One turn sends every row of this set to another row. A few are shown first. Where does it send the rows asked after them?
difo: [-16.6  -5.7   5.2   5.2  -0.7  -6.0 -11.2  28.2 -30.2  39.1 -11.9  -6.7]
Rol: [-23.9   7.2 -31.3   1.9  26.2 -19.2  -7.0  -8.6  -8.0 -29.5 -15.5  -2.5]
suf: [-27.6   9.5  -4.8 -32.9  29.4 -19.3  24.5  17.1 -26.1 -13.1   2.0   3.7]
fona: [-28.2  -8.5  26.0  -4.3  27.0  11.6 -35.7  20.9 -19.9 -31.5  -8.4 -10.7]
dofev: [-47.6   2.6  23.9 -16.8  16.7   4.6  26.7  -5.0 -28.7   1.9  -7.4  26.0]
Dorev: [-36.3   0.8  -2.3  -7.3  48.8  -8.4 -40.0   6.7 -14.0  -3.8  -7.2   5.0]
lirub: [-16.2   0.1  37.7   3.0  16.7 -34.6  -1.1  -7.3 -45.1  12.0  -5.3   9.5]
tuf: [-19.9  -5.9  14.9  11.1  27.5  -0.6  25.4 -12.0 -45.3   0.8 -31.7  12.3]
tevi: [-55.0  17.4  17.1  -9.9  -3.9  -2.3  -7.6  20.7 -22.9  18.7 -29.5 -31.3]
zuse: [-59.6 -28.0   3.4  14.3   9.3 -26.0 -12.2  -8.3 -18.5  -4.6  10.9   3.9]
nede: [-40.7   8.8  35.6 -28.5  -1.7 -14.5  -6.9   7.4 -37.6  18.8  -3.0  -4.6]
lotu: [-13.8 -14.2  25.2   9.0  19.1  -7.4  17.7  22.2  21.0   0.4  -5.1 -16.6]
Gove: [-35.5  -2.2  32.2  20.5  17.8 -29.4  14.4  14.7 -23.5  -5.7  15.9 -35.2]
Govul: [-12.2 -13.4  12.6   7.3  18.0  -4.9  19.1  13.1 -18.2  -6.2 -55.5 -13.2]
bepi: [-22.4  -6.3  27.9  12.5  13.2  18.6  -7.8  -8.9 -18.6 -25.9  -7.5 -40.6]
tivi: [-33.2  21.3  24.6  12.6  39.7  15.6 -15.3  21.0 -18.9  24.1  -7.7  -2.7]
patav: [-34.6 -13.0   5.0   8.8 -25.6 -15.3 -21.6  15.1 -15.7 -11.1   5.7   6.7]
veni: [-22.9  32.7  -7.6   9.6  23.5 -27.1  24.8   2.3 -37.5 -16.1 -15.0   0.0]
zafi: [-36.3  12.1 -11.1  22.0  37.7   6.7  11.0  27.4 -41.7  -5.0   6.8  -3.1]
dokov: [-37.9  30.0   8.5  20.5  -0.4 -19.5  17.3  12.6  -8.4 -15.7 -41.1  -8.4]
Ralik: [-39.8  10.5  43.1  22.9  31.7 -10.1   4.1  22.3 -15.8 -12.1   9.4 -28.9]
fomot: [-57.6  12.3  26.9 -12.1  -4.0  -2.1  18.1  14.7   3.1  -4.9 -26.0   7.9]
Dep: [ -8.1  13.7  -6.5   8.6 -21.1  -0.6 -20.0  -1.1 -10.8   3.5  -4.0 -16.0]
vegif: [-35.6  19.8 -22.7   3.9  -1.4  -6.1  -2.5  -9.8   0.7 -27.7 -18.9 -13.4]
liba: [ -7.1 -10.4  33.2  27.5  21.8 -34.0   7.8  -0.8  -7.2   6.9 -20.4  -6.7]
zedi: [-20.8 -20.4  13.7  -6.3  13.3   7.5  -3.3 -28.6  -8.6 -17.8 -37.9 -11.7]
fego: [-31.9 -16.6  15.9  10.5   5.1 -37.7  12.8  16.0 -29.0  12.0  13.7 -27.9]
nipa: [-17.8  18.2 -19.3   2.4  26.3  -6.1 -24.1 -18.5  -9.1  18.0  -8.0 -14.6]
mok: [-25.4 -11.9   8.0 -32.2  16.5  -9.5  18.4  31.1  -2.5  -9.9 -30.3 -11.6]
nes: [-13.8 -11.9 -15.1 -18.2  28.7 -10.0 -12.0   1.3 -15.3 -34.8 -10.2   8.1]
neb: [-26.7  -4.1   6.8  -1.1  28.5  10.8  18.9  34.2  -5.1  -6.9  23.4  -2.2]
silu: [-25.8 -18.0   6.1   3.8  -3.4 -28.1  -0.6  24.7 -31.4  30.2   1.6 -15.5]
kinur: [-41.6  19.6  39.2  16.5  43.2   5.9  -8.7  23.5 -12.1   1.6   1.2 -12.4]
Doba: [-18.3  11.9  10.9   9.8  20.0  12.6 -15.1  22.3 -26.1  39.3 -13.3  -1.7]
zanan: [-50.1  20.3  -7.3  26.7  20.1  -0.6  -2.1  22.5 -35.6   9.0 -31.7 -25.9]
dom: [ -9.5 -21.3   7.3 -24.4  14.9   6.9  -7.8  -6.7  -8.4 -31.1 -20.7  -4.2]
Pog: [-57.4  -1.8   6.4  -1.3  -1.6  -0.7  -8.6 -20.4 -27.9 -25.2 -13.7  18.2]
Fol: [-50.4  13.2  -4.0  -6.2 -16.8   2.9  -6.2  -6.6  -9.6 -30.8 -10.7   1.5]
napo: [-45.0 -13.5  11.2   5.9  14.7  -2.5  -6.3 -37.3 -25.0 -16.1 -31.6   6.5]
Tad: [-46.0 -14.6  11.1  19.0  23.5  -5.4   3.1 -32.2 -17.8  -4.2   3.0 -31.5]

zedi turns into napo
Doba turns into tivi
Where do these go?
Dorev turns into fona
zafi turns into neb
fomot turns into dokov

